In the data rows, 128 means zero.
Here are some numbered points:
[149 128 135 140 120 108 120 132 107 142  95 133 112 118 145 135 118 144
 124 121 144 111 138 110 138 115 103  99 122 148 113 112] 0
[104 131 106 116 112 125 135 145 104 147 129 106 107 136 153 158 129 147
 151 103 150 125 133 125 117 154 110 110 144 112 123 136] 1
[127 119 139 130 126  88 127 132 105 141  83 146 118 106 137 136 108 132
 114 127 143  93 132  90 124 113 102 109 113 158 130  91] 2
[112 122 122 137 122 128 124 128 121 136 159 128 116 151 134 118 131 150
 160 130 145 124 121 134 128 127 137 123 130 113 155 148] 3
[135 120 185  61 109 111  72  72 178 122  96 188 135  95  94 126 103 127
  69 163  97 145 178 160 115 152 123 119 142 126 105 125] 4
[121 107 154  99 102 122 107  94 175 121 116 168 136 104 112 143 117 129
  98 143 119 133 142 146 125 168 124 114 156 109 116 129] 5
[119 113 131 132 147 140  99  94 120 143 133 139 122 133 128 117 124 135
 138 147 135 144 151 151 135 139 140 119 143 106 130 136] 6
[109 110 159  94 156 135  82  77 149 142 123 151 121 111 112 103 123 143
 112 161 110 152 164 156 120 121 124 127 103 130 120 131] 7
[126 133 164 134 185 135 106  79 127 161 147 145 154 111 104  56  95 117
 132 169  89 129 162 162 140 118 153 129 113  61  82 144] 8
[121 102 148 100  95 116 105 103 164 122 111 170 134 103 114 149 118 121
  94 144 127 132 144 143 128 166 130 114 158 122 118 123] 9
[120 127 180 114 195 140  88  73 141 153 138 151 154  97  94  52  88 133
 123 176  71 138 163 176 134 118 142 129  96  72  79 144] 10
[124 114 163  90 102 120 103  94 176 122 115 172 139 108 111 149 115 133
  95 152 116 138 156 150 126 158 127 115 154 119 113 127] 11
[108 105 138 116 148 140  96  94 133 129 126 147 111 123 124 122 128 134
 125 152 133 145 146 148 123 138 138 113 125 118 129 133] 12
[112 108 141 120 145 142 101 102 135 131 125 141 111 123 128 132 129 136
 127 151 132 145 143 146 128 144 138 118 127 121 128 137] 13
[114 106 141 120 141 139  96  90 138 134 128 146 115 118 119 119 128 137
 124 147 123 147 150 146 125 132 135 119 119 121 128 135] 14
[117 110 125 135 140 126 121 109 144 108 124 138  95 115 121 152 142 106
 114 130 149 148 132 150 120 148 128 116 146  98 117 149] 15
[114 107 131 125 136 142 103  94 135 135 126 141 114 124 124 129 130 134
 133 146 134 142 140 142 127 142 137 113 127 115 131 135] 16
[136 114 148 145 134 136 114  99 162 133 138 139 139 109 113  94 113 132
 139 158 103 130 123 147 128 154 142 123 121  77 120 142] 17
[112 135 128 150 166 129 126 117  88 154 166 126 150 162 133  87  98 122
 163 130 134 117 133 157 145 135 161 135 141  78 126 144] 18
[134 156 129 148 157 142 117 134 108 162 163 117 165 163 134  98  92 155
 159 158 134 140 144 154 160 131 161 125 139  64 140 135] 19
[101 116 114 121 115 121 149 141 149 114 149 126 116 136 119 152 149 113
 131 108 127 132 112 143 114 140 132 124 122 119 120 146] 20
[115  99 116 109 141 130 159 136 102 110 103 135 117 112  88 142  95   1
 100 141 131  89 117 111 124 161 150 143 109 151 100 142] 21
[129 123 118 141 165 132 142 129  82 131 164 114 158 180 130  95  70  86
 143 123 163 103 103 158 157 140 160 135 137 106 102 157] 22
[113 124 121 149 153 129 128 128  99 145 163 116 137 168 135  91  95 129
 162 132 149 113 125 150 148 135 158 132 138  97 141 152] 23
[105 123 118 142 137 130 112 128 115 143 165 123 122 160 141 113 132 164
 167 131 142 123 133 138 127 133 150 132 134 100 165 144] 24
[114 123 123 139 114 133 137 147 136 120 131 136 123 107 115 146 144 110
 110 121 126 127 117 142 123 149 132 127 146 117 112 129] 25
[181 153  90 143 131 134 162 129 139  92 171  89 173 187 128 136 117  87
  91 120 141  98  97 133 185 149 166 199 162 115 169 135] 26
[255 141  75 114 157 128 168 138 129  61 192  69 164 227 110 165 101  48
  47 128 179  49  92  98 221 147 168 215 155 131 158 129] 27
[194 131  96 121 146 127 149 135 129  94 174  94 164 178 117 144 113  91
  79 118 178  87 104 131 186 146 149 170 156 120 137 130] 28
[199 122  88 124 151 120 157 132 115  84 173  88 138 183 114 150 113  57
  76 113 175  75  93 120 185 144 156 183 163 139 138 133] 29
[254 143  79 109 145 116 168 132 123  65 185  79 130 189  95 149 139  55
  58 123 151  53 114  87 198 132 157 219 166 138 163 126] 30
[215 190  79 158 128 134 178 128 144  77 179  61 207 201 127 128 129  82
  88 126 109  96  91 107 208 138 174 242 191 104 218 122] 31
[231 225  82 177 111 144 186 133 171  82 185  46 251 215 138 113 121  96
  87 140  68 107  92 102 229 140 193 255 197  79 255 108] 32
[156 189 100 184 112 149 164 127 149 106 152  80 220 184 150 109 112  99
 117 123 102 132  83 146 182 142 170 195 182  96 200 129] 33
[158 151  99 149 123 133 159 132 142  98 164  97 170 179 128 133 116  99
 107 119 131 110  99 146 170 143 164 184 166 109 168 136] 34
[139 143  99 142 116 126 157 140 160 106 164 123 153 148 124 142 141 121
 107 128 120 116 112 150 157 141 154 170 143 111 164 134] 35
[162 152  96 145 127 131 160 125 138  96 165  99 169 177 129 128 118  91
 103 118 137 100  99 142 176 145 161 185 163 116 172 135] 36
[111 146 122 142 108 153 132 131 132 126 129 133 127 129 137 117 152 126
 138 129 131 146 118 133 120 141 135 128 128 123 141 146] 37
[149 115 152 105 151 142  94  83 136 123 118 145 132 136 114 115 100 100
  98 160 138 133 139 158 136 134 140 123 118 147 100 139] 38
[123 134 112 133 129 122 144 146 139 121 134 128 144 111 116 138 151 121
 111 119 130 123 128 139 122 139 132 137 143 119 117 136] 39
[120 170 116 164 104 147 149 131 154 115 138 116 174 151 142 119 135 120
 134 128 102 154 105 148 145 136 153 153 143 114 173 137] 40
[110 162 123 154 103 156 135 137 135 123 132 124 158 132 147 107 139 126
 148 131 117 156 112 140 128 134 143 134 137 126 157 133] 41
[142 144 122 130 129 141 118 136 113 106 113 126 126 117 116 129 147 127
 144 126 122 139 122 126  99 127 129 130 132 130 117 144] 42
[151  91 148  74 170 105 122 166 100 114 149 137 146 109 101  94 146 145
 129 136 115 115  90 103 114 141 110 117 139 143 128 106] 43
[173 135 139 115 116 145 108 158 109 120 117 130 132 129 113 108 152 122
 157 141 109 122 115  97  94 135 128 133  96 149 129 149] 44
[108  79 127 109 142 134 161 142 128 112 155 146 124 113 108 116 137 148
 122 116 129 130 104 143 138 161 111 124 161 132 112  98] 45
[157 139 127 125 117 144 115 153 117 111 108 131 125 111 111 125 158 123
 145 129 116 133 117 107  90 130 123 133 120 145 113 146] 46
[174 137 117 111 133 115 133 152 132 106 145 113 140 118 100 130 166 109
 108 120 126  97 122  96 134 125 129 158 143 119 129 132] 47
[142 150 122 133 129 137 115 139 112 114 113 122 123 124 120 125 151 131
 140 125 122 136 125 122  99 128 127 125 129 127 130 146] 48
[142 141 113 129 129 126 145 153 140 106 136 123 134 116 111 138 158 117
 118 118 130 119 128 127 124 130 129 149 144 113 121 141] 49
[168 133 114 119 137 120 151 148 135 100 154 113 131 120 101 127 164 119
 107 107 128 101 126 102 137 125 125 163 150 121 133 122] 50
[142 146 120 133 130 139 119 137 108 108 111 125 119 113 118 124 151 128
 144 130 126 139 119 123 102 124 123 127 131 132 117 152] 51
[150 139 133 126 123 151 116 134 123 111 108 131 106 108 117 140 148 116
 140 136 118 142 130 120  96 142 125 126 130 133 113 146] 52
[133 131 119 128 130 127 139 150 136 115 134 128 132 118 116 138 155 119
 118 111 129 119 122 130 121 134 132 140 144 119 115 135] 53
[146 137 112 128 126 125 143 149 135 111 133 120 131 119 110 131 164 121
 112 116 126 115 129 120 121 131 133 148 142 120 122 137] 54
[200 143 110 111 129 124 153 149 133  99 160 108 125 134 101 132 177 111
  98 112 133  86 131  91 148 116 133 185 152 120 139 130] 55
[123 125 126 118 151 124 135 173 128 108 150 119 155 117 105 124 151 129
 119 121 124 104 125 134 132 123 140 153 146 108 126 126] 56
[110 107 127 129 133 138 129 145 142 125 130 127 156 116 124 127 138 130
 135 125 119 132 120 148 123 152 133 125 141 114 112 127] 57
[144 146 122 132 131 141 117 139 115 110 113 122 125 119 117 128 153 131
 144 127 124 137 120 119  99 130 126 129 127 131 124 147] 58
[137 132 117 129 135 125 133 152 131 108 127 125 134 112 113 136 153 121
 125 114 126 124 127 132 117 128 127 138 141 116 113 148] 59
[141 145 120 132 128 139 119 137 111 111 113 126 120 121 119 128 149 133
 144 132 123 137 126 126  98 124 128 128 134 124 120 150] 60
[ 94 132 101 122 106 127 141 150 114 141 137 106 104 150 148 152 138 144
 161  97 149 129 125 129 119 167 115 115 142 105 131 151] 61
[ 86  94 148 106 137 114 120 112 103 138 123 134 120 113 135 121 118 151
 134 136 117 115 147 111 133 152 118 108 110 147 121  92] 62
[ 97 113 122 141 113 135 128 116 102 125 149 123 104 146 144 135 153 155
 161 115 126 135 133 102 117 135 137 120  95 142 158 132] 63
[111 116 121 137 112 138 132 121 102 120 146 121 106 141 138 130 153 149
 154 120 126 135 134 102 111 126 134 126  90 143 152 139] 64
[159 164 127 121 124 155 127 133 115  95  95 133  92 111 108 143 162 101
 128 133 122 151 119  92  96 107 126 130 120 147 105 167] 65
[156 162 127 125 126 148 132 139 114  95  94 137  94 108 109 149 165  94
 124 132 127 148 125  97  91 105 122 133 120 144 104 166] 66
[123 121 127 137 129 137 129 121 141 112 126 136 115 113 112 129 148 121
 142 134 116 131 108 120 102 142 133 127 108 112 122 149] 67
[120 150 124 137 100 147 137 139 125 118 127 128 123 129 130 113 152 122
 149 127 128 149 118 129 119 131 136 134 120 128 138 143] 68
[127 150 122 138 104 149 140 140 124 116 121 129 111 131 128 114 156 114
 150 127 121 148 124 120 112 122 137 133 109 140 136 151] 69
[107 168 127 155  99 158 141 134 135 127 122 121 158 132 144 100 147 126
 154 123 112 163 111 130 123 128 147 141 133 122 156 133] 70
[107 115 116 126 111 132 155 127 165 119 142 142 142 121 122 147 142 116
 115 123 130 133 117 168 135 132 142 126 132 121 111 140] 71
[152 156 127 126 123 147 125 137 115  90  90 135  95 107 109 148 162  97
 135 132 128 146 121  97  85 105 125 131 118 147 106 169] 72
[110 152 126 148 103 148 140 135 130 126 125 126 142 133 142 108 149 123
 150 121 124 160 115 126 117 128 137 133 127 129 142 140] 73
[159 157 128 125 126 151 129 136 114  98  92 131  89 110 108 151 165  95
 126 131 123 155 122  96  85 105 121 131 124 146 107 162] 74
[115 110 140 113 138 139 102  94 146 134 126 146 121 120 117 119 121 131
 121 158 128 142 152 149 125 136 132 120 128 114 126 135] 75
[115 128 178  93 165 129  69  62 154 145 110 155 146 104 112  80 116 148
  99 171  84 156 166 147 126 104 124 133 115 127 123 126] 76
[148 137 156 147 166 109 126 118 124 128 101 137 125 103 137 117 111 145
 120 129 148 108 116 104 143 101 109 119 111 150 115 111] 77
[149 125 147 151 154 119 114 122 109 141 106 139 111 117 136 115 120 143
 127 129 135 119 136 103 126  95 116 111  95 161 124 113] 78
[105 134 114 125 111 130 140 154 113 129 145 125 103 153 139 127 141 142
 165 109 140 135 120 135 119 162 131 123 130 119 134 156] 79
[123 120 127 124  93 146 142 153 131 129 147 141 123 154 131  98 142 136
 163 121 130 128 116 133 116 142 134 127  96 144 135 133] 80
[138 125 134 130 124 126 124 130 113 128  94 141 111 116 130 120 133 129
 129 141 121 124 129 107 110 130 117 117 114 152 114 126] 81
[119 144 130 129 128 136 140 141 133  99 116 135 117 120 125 127 137 120
 134 116 129 139 113 127 120 142 121 136 131 128 110 146] 82
[105 112 117 124  95 143 143 142 150 138 153 141 137 141 134 116 134 139
 159 125 126 122 118 146 126 153 131 121 105 134 137 129] 83
[155 147 127 140 162 121 142 137 116 140 167 113 160 146 114  92 121 129
 138 139 119 106 139 124 149 104 153 157 143  70 133 143] 84
[117 123 114 130 137 115 136 138 137 136 157 128 146 145 126 121 132 160
 138 131 135 115 127 141 139 118 145 133 140  97 140 134] 85
[139 132 121 128 110 144 126 135 144 141 138 125 134 149 141 134 116 162
 144 152 139 148 128 150 141 153 147 110 123 108 141 120] 86
[148 133 119 143 151 141 129 138 118 138 168 114 184 188 142 113  69 134
 132 141 162 128 110 165 172 148 164 127 136  97 122 136] 87
[108 112 110 122 128 112 145 131 149 127 151 124 139 138 122 141 133 129
 117 108 156 121 116 165 142 143 138 129 149 106 121 143] 88
[140 121 119 144 178 137 150 123  75 128 165 107 164 186 128 101  56  56
 127 111 171  99  92 162 163 149 161 140 142 111  86 160] 89
[137 134 114 129 141 112 142 143 127 123 160 119 149 136 112 116 143 129
 124 116 128 105 135 129 131 110 139 150 148 108 133 138] 90
[160 125 103 116 165 103 142 155 109 107 176 119 142 185 124 145  98  73
 124 117 159  94 105 153 165 156 150 162 169 121 117 140] 91
[ 97 109 118 120 114 120 152 142 148 117 151 128 107 136 119 147 148 111
 128 107 128 135 111 142 111 137 130 126 118 111 125 154] 92
[129 151 117 142  89 172 141 152 159 134 120 111 168 138 139 137 111 129
 128 150 108 161 126 129 147 148 163 129 122 121 171 117] 93
[108 114 124 127  91 142 140 132 151 131 144 137 128 134 133 122 140 120
 147 116 123 128 121 129 115 142 140 134 117 130 146 138] 94
[120 112 132 122  98 150 137 125 159 122 123 131 126 117 124 142 134 100
 129 127 125 141 131 145 110 135 139 118 121 138 110 137] 95
[120 142 131 144  97 149 135 132 141 120 125 129 135 127 135 109 143 118
 150 128 115 149 119 131 115 130 142 138 127 125 148 146] 96
[147 124 133 115 104 147 133 128 144 111 113 135 112 119 124 137 145  89
 134 137 125 144 125 132 101 111 134 119 109 149 103 149] 97
[107 105 127 115  85 128 135 126 166 122 127 154 149 118 126 154 133 118
 115 130 127 126 126 158 122 164 132 110 145 121 122 131] 98
[107 106 126 117  95 142 136 121 165 126 135 138 138 110 120 149 132 106
 130 125 122 138 124 148 122 143 133 111 133 127 111 133] 99
[147 126 129 115  99 151 135 127 142 108 111 135 109 118 115 133 133  91
 142 134 127 146 130 132 105 107 124 117 110 151 105 146] 100
[145 123 135 116 102 152 138 129 142 114 113 127 109 122 112 135 132  94
 136 130 125 143 122 135 103 109 139 125 112 148 106 143] 101
[146 125 135 118 103 154 134 129 149 114 112 136 116 120 116 139 136  90
 137 134 125 148 128 133 101 110 132 119 114 148 104 145] 102
[112 115 123 120  95 148 137 136 149 125 142 132 123 137 130 127 141 119
 145 118 118 137 124 132 113 145 138 131 118 138 145 143] 103
[103 159 133 158  83 151 145 124 141 133 120 123 176 136 145  91 134 127
 141 118 100 164 107 143 124 146 147 144 158  99 169 141] 104
[111 118 117 132 115 125 144 138 153 119 140 138 137 124 118 139 143 127
 126 120 130 130 121 165 123 133 136 122 136 120 115 134] 105
[134 122 130 124 132 144 107 111 129 122 119 137 113 117 121 136 141 126
 144 145 133 138 135 135 114 151 132 121 141 116 123 136] 106
[148 146 118 134 133 136 120 138 117 105 111 126 117 121 121 131 151 131
 146 123 121 138 121 121  99 125 127 126 123 129 123 147] 107
[141 169 128 151 103 159 127 137 157 130 128 112 184 150 150 121 109 167
 135 151 116 172 120 144 148 144 150 126 140 101 167 126] 108
[109  87 128 125 131 140 147 146 132 118 153 142 105 110 112 138 130 135
 120 126 124 128 107 152 130 153 120 110 159 125 107  94] 109
[162 102 110 154 134 137 137 135 143  88 165 120  96 146 108 144 135 121
 124 120 130 114 117 137 144 112 129 156 162 176 146  80] 110
[117 122 114 126 113 132 140 133 146 118 135 138 136 122 125 140 151 124
 129 119 130 130 121 163 126 135 140 122 134 117 111 133] 111
[105 119 126 118 149 125 130 165 139 117 154 125 163 117 115 118 138 143
 129 115 124 107 121 145 130 125 144 143 144 107 123 125] 112
[170 138 133 114 118 137 104 162 105 124 118 132 131 131 113 110 153 122
 158 143 111 124 110  93  95 139 129 127 102 143 129 148] 113
[203 124  97 144 144 120 143 152 148  74 181 117 112 172 109 165 132 103
 117 129 126  91 115 128 161 119 146 192 164 156 161  97] 114
[143 138 124 144 132 134 126 136 136  94 121 131 102 115 117 137 143 116
 127 120 142 129 113 122 114 126 122 137 151 140 117 131] 115
[173 132 122 135 128 128 139 147 136  96 145 121 114 121 102 141 161 114
 112 114 129 113 129 118 136 120 126 159 156 141 126 112] 116
[203 139 112 123 132 128 150 151 137  98 161 110 119 127  92 134 168 107
  99 116 144  88 132  96 151 108 124 185 165 137 140 111] 117
[136 136 121 128 131 140 128 151 128 108 115 127 129 111 113 132 153 114
 131 121 127 132 121 133 105 131 125 130 140 121 104 138] 118
[166 142 129 129 118 150 115 156 111 113 107 133 114 123 116 114 149 125
 147 138 114 132 114  95  86 129 125 126 108 148 115 147] 119
[132  86 115 166 129 141 121 155 128 101 169 132  72 131 115 156 125 128
 123 118 140 113 102 137 137 103 123 133 170 172 137  70] 120
[100  85 135  99 169 139 156 150 118 111 155 139 132 108 105 109 136 142
 123 121 127 122 108 151 139 156 117 122 168 120 106  93] 121
[ 86 101 118 144 110 137 128 166 134 128 152 133 101 116 123 148 127 122
 125 115 125 123 102 147 129 155 133 120 149 116 123 108] 122
[136 130 123 133 133 130 134 150 138 107 125 127 138 114 110 141 162 114
 121 117 132 124 120 127 115 133 121 141 141 116 116 144] 123
[115 124 119 140 114 141 131 150 131 123 126 135 120 115 122 135 145 131
 135 119 118 129 115 145 115 160 128 122 137 116 111 128] 124
[105 111 125 138 111 147 129 154 130 125 139 135 113 120 126 143 139 127
 128 115 127 129 110 148 123 159 130 119 139 115 111 124] 125
[111 122 122 123  95 144 142 149 131 125 150 138 122 152 141 100 139 138
 159 115 130 129 119 139 119 142 137 127 100 139 136 139] 126
[151 128 136 132 131 127 113 135 103 134 100 137 119 123 130 121 134 139
 137 134 132 127 126 110 121 116 120 109 105 155 122 129] 127
[112 121 116 123  99 140 144 145 139 127 152 136 123 153 136 103 142 143
 158 120 132 127 117 133 120 139 134 122  99 139 137 136] 128
[113 122 118 126  99 144 144 150 134 127 150 139 126 147 137  99 145 140
 162 117 129 128 117 134 120 142 137 126 100 139 134 138] 129
[127 123 134 113 136 143 104 109 114 134 115 139 112 125 134 124 129 139
 144 148 130 140 138 128 124 140 126 115 126 124 120 134] 130
[134 136 127 135 127 133 123 136 109 132 107 133 104 121 135 131 128 139
 143 126 143 130 133 119 118 127 116 112 117 143 116 134] 131
[ 93 131 104 110 103  96 133 147  99 165  99  97 105 130 167 160 114 138
 146 102 152 101 145  89 127 152  76 112 128 139 121 112] 132
[131 124 130 146 141  87 124 138  89 182 100 109 108 124 176 156  98 163
 133  99 162  99 147  89 140  88  82  97 108 151 115  83] 133
[ 94 107 120 143 122  78 129 129  82 192 108  95 106 119 185 171  89 167
 140  89 166  87 157  72 146 119  72  83 101 154 130  74] 134
[111 113 111 123 121 103 136 152  97 158  97 114  93 118 148 158 111 129
 129 109 150  93 153  90 126 117  94 106 106 155 129 109] 135
[114 116 115 126 133 110 140 136 107 151 118 123 119 120 142 142 117 151
 135 104 144 108 136 120 135 127  96 109 134 134 117 110] 136
[141 111 151 157 158  86 109 126  99 148  86 149 111 102 132 114  98 133
 107 134 144  88 132  76 137  77  98 104  68 187 164  80] 137
[127 118 136 131 132  93 124 136 104 137  76 150 109  98 120 120 111 111
 113 140 141  91 118  85 124 110 103 113  90 174 149 100] 138
[133 124 143 142 147  85 114 131  94 157  86 134 109 107 141 131 101 149
 115 123 151  96 135  83 129  83  97  98  89 169 144  84] 139
[151 120 151 152 166  87 116 125  99 161  88 134 116 107 149 119  98 154
 116 123 156  95 131  88 136  67  97 102  85 175 131  85] 140
[141 126 131 136 139 117 124 132 104 149 101 131 108 118 142 131 116 150
 131 116 145 122 138 108 122 109 111 106 109 146 119 120] 141
Which three points above are nearest to each new point by angle? Their numbers follow each, nearest first.
[115 170 111 161 106 147 150 137 151 118 141 121 171 148 143 106 132 125
 133 134 108 156 104 149 139 135 154 152 146 107 168 130] 40 41 104
[ 62  83 116 127 123  33 141 123  63 224 107  64 109 113 217 197  60 191
 138  68 189  47 185  28 165 110  24  67 100 177 136  15] 134 133 136
[102 123 117 148 130 125 110 121 109 145 160 124 120 158 139 108 131 164
 172 136 150 128 129 138 132 140 146 126 138 101 168 143] 24 3 23
[108 113 172  74 166 134  57  65 153 150 121 161 119 106  97  84 115 148
  96 177  97 154 184 164 118 111 125 122  89 124 107 127] 7 76 14
[134 120 116 137 115 126 128 156 143 122 149 141 130 137 128 128 138 131
 139 130 126 126 117 154 132 135 133 134 133 129 122 122] 105 111 83
[154 138 216  44 201  84  50  56 143 153  90 170 171  74  78  62  83 121
  63 191  63 143 178 132 126  97 121 135 132 113  83 121] 76 10 4
[105 123 112 142 134 127 112 127 111 139 167 126 126 153 140 116 129 165
 166 133 148 127 131 137 133 139 148 127 135 106 166 142] 24 3 23
[ 88 137  95 118  95 112 148 153 103 169 134  89 106 146 178 173 125 159
 171  81 160 118 142 112 127 166  88 106 148 104 114 130] 1 61 132
[126 126 107 131 117 127 153 132 163 111 158 129 138 143 120 150 134 115
 107 136 124 115 118 156 145 143 148 150 133 111 141 139] 35 34 71
[133 122 181  77 178 104  69  60 140 140  93 165 136  87  96  90 115 144
  80 176  95 151 163 130 122  97 122 129 124 135 100 125] 76 7 4
[108 115 181  75 172 134  60  61 159 148 121 166 119 105  94  83 113 149
  94 180  91 156 186 172 118 106 119 121  85 132 101 130] 7 76 14
[148 130 207  39 113  97  58  46 189 127  80 203 138  89  79 103  90 128
  46 190  80 147 198 153 110 147 106 125 138 126  91 120] 4 11 76
[110 115 116 130 109 131 155 130 162 118 146 142 132 122 122 153 141 110
 120 120 130 133 115 164 132 131 146 126 135 115 110 140] 71 105 111
[157 120 123 141 127 120 143 125 151 123 134 131 130 145 126 147 119 122
 117 141 119 120 117 150 143 109 141 136 115 139 137 125] 114 35 27
[153 114 161 113  78 112 117 115 161 118  91 178 142 104 117 157 114 122
  92 137 123 126 132 132 121 156 120 108 160 134 110 115] 9 5 11
[133 176 102 166 101 150 152 131 167 112 142 110 195 162 150 121 128 129
 129 136  92 153 103 153 155 136 166 167 153 101 186 129] 40 33 32
[135 135 124 135 113 149 125 133 145 133 133 125 143 149 139 131 116 164
 142 158 142 148 124 151 149 152 154 111 123 107 145 119] 86 108 93
[164 244  92 230 104 178 171 125 176  94 148  48 255 229 179 100  76 104
 115 140  65 178  54 158 212 169 198 223 205  63 253 120] 33 40 32
[111 116 121 137 169 143 142 136  96 155 152 130 128 138 110 109 105  90
 148 138 121 117 153 140 140 139 161 135 126  93 127 144] 18 23 22
[148 112 140 110 165 114 157 124 125 107 140 129 149 101 100  94 142 134
  97 120 103 109 116 110 147  93 109 162 164 145 125 100] 50 117 43
[130 135 117 130 115 142 125 133 109 114 128 133  99 141 132 123 157 134
 151 124 131 140 122  99 105 119 130 126  96 146 142 147] 64 69 63
[104 134 110 130 112 136 137 150 111 127 148 120  98 156 140 134 141 142
 163 107 148 136 119 133 123 168 123 123 132 110 135 152] 79 61 1
[109 118 118 137 135 128 128 129 110 139 158 120 132 164 138 107 111 144
 156 121 157 119 118 156 140 138 147 128 135 114 139 144] 23 24 3
[135 124 124 126 113 131 130 147 147 143 146 136 143 150 141 130 113 153
 153 142 142 140 120 162 142 156 148 117 131 115 134 121] 86 87 83
[103 114 112 119 127  92 148 144 100 169 117 101 110 123 170 165 112 164
 147  91 156  98 142  97 136 129  77 100 140 128 104  94] 136 134 132
[136 129 128 137 138 105 126 137  98 163 101 121 109 124 159 143 108 155
 132 108 154 117 146 101 130 107  91  99 115 143 117 106] 133 141 134
[ 87  96 117 144 108 136 136 165 132 132 157 131  95 120 121 148 127 120
 121 122 124 126 106 150 127 156 137 114 146 120 124 115] 122 125 109
[ 73 119  78  90  74 109 158 167 103 173 109  73  87 137 179 194 114 130
 161  91 158  83 152  74 121 184  75 106 146 129 119 118] 132 1 61
[158 127 143 144 128 140 124 129 113 128 105 143 113 119 136 107 130 135
 140 135 125 133 132 116 124 113 122 115 102 161 117 125] 127 78 81
[130 144 138 155 177 142 140 111  92 151 171 131 156 139 119  68  96 113
 167 147 111 119 137 146 148 128 161 134 125  50 104 155] 18 8 19
[109 153 120 150  99 151 141 136 126 124 125 126 139 131 140 106 157 121
 152 122 121 154 115 135 120 131 141 136 124 124 144 138] 73 70 68
[111 133 118 130 120 126 132 134 111 135 122 123 105 125 136 144 134 137
 147 114 140 123 126 116 116 141 111 118 125 129 119 138] 1 61 132
[129  97 155  98 159 136 111 102 130 126 113 151 108 107 107 115 125 133
 114 153 115 144 137 137 123 105 118 116 121 147 103 109] 7 76 14
[114 125 121 145 131 131 126 132 109 146 163 121 134 173 142 105 106 155
 159 131 153 121 119 159 151 140 151 119 132 108 148 135] 23 24 3
[105 120 120 141 132 127 110 125 116 144 159 122 118 157 136 110 133 169
 172 132 150 129 132 142 133 142 147 125 134 100 171 144] 24 3 23
[133 110 135 130 164  85 121 136  84 172 109 121 118 111 157 138  97 164
 124 103 156  90 138  93 146  86  82  94 110 154 120  84] 133 139 140
[ 95 139  95 116  95 106 151 163  99 176 127  76 102 152 190 178 119 157
 167  78 165 109 142 106 130 157  79  99 150 109 106 119] 1 132 61
[132 122 195  51 133 116  55  57 176 136  96 189 131  95  90 102 101 135
  67 176  89 152 189 157 112 129 116 125 123 128  98 125] 4 76 7
[125 120 127 137 145  79 127 144  88 196 101  92 107 124 189 160  85 179
 129  85 165  89 162  81 149  80  68  82  99 152 112  73] 133 134 136
[131 122 118 131 126 123 129 144 106 153 110 120 100 123 141 143 123 136
 133 117 144 116 143 102 121 119 108 105 113 150 127 123] 135 141 133
[127 115 108 135 114 131 160 120 155 108 152 125 129 152 132 161 133 119
 122 129 116 121 116 152 138 138 155 147 117 123 146 136] 35 71 34
[ 84  80 127 134 135  62 133 113  83 194 119  91 105 118 188 172  86 185
 134  82 167  77 165  68 156 110  62  80 103 163 132  51] 134 133 136
[137 117 170  96 175 112  80  71 136 133 103 148 127  97 111 102 124 135
  98 165  99 144 151 124 123 101 126 132 127 137 107 120] 76 7 4
[138 132 122 134 117 146 126 122 127 142 138 130 119 152 138 123 125 158
 155 150 142 142 126 148 135 149 145 112 125 109 148 129] 86 24 3
[134 120 178  68  99 114  80  80 178 124  99 187 131 101  94 132 106 124
  70 164 101 148 175 154 118 155 120 117 148 122 105 126] 4 11 5
[107 113 169  83 163 138  69  69 149 141 125 153 125 106 103  98 120 144
 103 170 101 148 175 158 117 115 124 120  95 133 102 126] 7 76 14
[153 127 224  31 100  97  56  50 196 127  82 212 135  91  80 108  91 129
  38 188  69 152 203 167 111 151 107 119 137 129  87 119] 4 11 5
[125 110 124 126 108 141 141 127 160 117 123 137 118 119 122 139 130 110
 120 128 120 138 123 159 120 123 137 118 127 137 108 128] 95 99 71
[127 126 131 138 115 143 128 116  96 123 135 124 101 136 135 124 149 142
 156 132 126 141 135  98 114 126 132 126  95 142 140 142] 64 63 69
[111 112 115 138 120 129 138 133 131 131 151 125 129 150 125 122 122 141
 150 123 149 122 115 153 131 133 138 119 127 119 134 144] 3 24 23
[115 117 114 130 110 130 159 126 165 115 149 135 140 134 124 153 137 116
 118 128 127 130 115 166 140 136 154 139 131 117 133 134] 71 105 111
[120 129 122 147 135 129 111 125 108 151 163 122 129 161 144 104 117 170
 172 143 140 129 135 141 138 143 151 125 142  84 163 137] 24 3 19
[125 120 118 140 142 129 138 130 100 132 158 115 143 176 135 105  89 107
 144 117 162 111 105 154 149 145 153 134 140 117 121 150] 22 89 23
[140 144 128 138 105 148 125 136 132 112 119 128 123 130 130 113 144 116
 143 132 122 148 126 123 109 107 134 135 109 141 132 146] 69 68 96
[137 130 106 127 122 121 155 135 156 107 154 124 139 139 110 150 146 115
 101 124 124 113 120 137 142 134 141 161 136 115 137 136] 35 26 34
[174 226  88 204 109 169 171 126 173  80 158  54 255 230 167 122  72 106
 106 150  69 161  59 152 206 170 208 225 184  85 245 127] 33 32 40
[159 125 141 151 144 129 114 126 110 140 101 145 111 117 132 106 120 138
 130 131 132 128 132 115 125  91 120 109  93 160 128 114] 78 127 140
[ 80  86 139 140 134  84 108  85  88 196 126  93 106 118 183 173  92 187
 134  94 151 108 178  75 151 125  89  85  69 163 140  67] 134 133 135
[127 167 104 166 106 147 159 131 159 115 139 108 181 160 141 119 127 118
 137 134  97 151  99 153 149 135 157 166 148 103 179 134] 40 33 32
[148  89 164 100 193  69 109 100 121 118 111 159 118 111  90  91  94 143
  70 181 100  79 125  82 150  61 104 159  81 207 183  63] 137 138 140
[132 129 124 139 143 106 133 139  96 166 104 114 109 123 160 144 111 153
 135 100 154 111 145  99 135 108  93  96 110 142 113 106] 133 134 141
[100 170 135 171  83 153 146 121 144 131 120 115 190 130 153  86 137 129
 148 114  86 169 102 152 124 142 152 144 164 101 170 134] 104 70 41
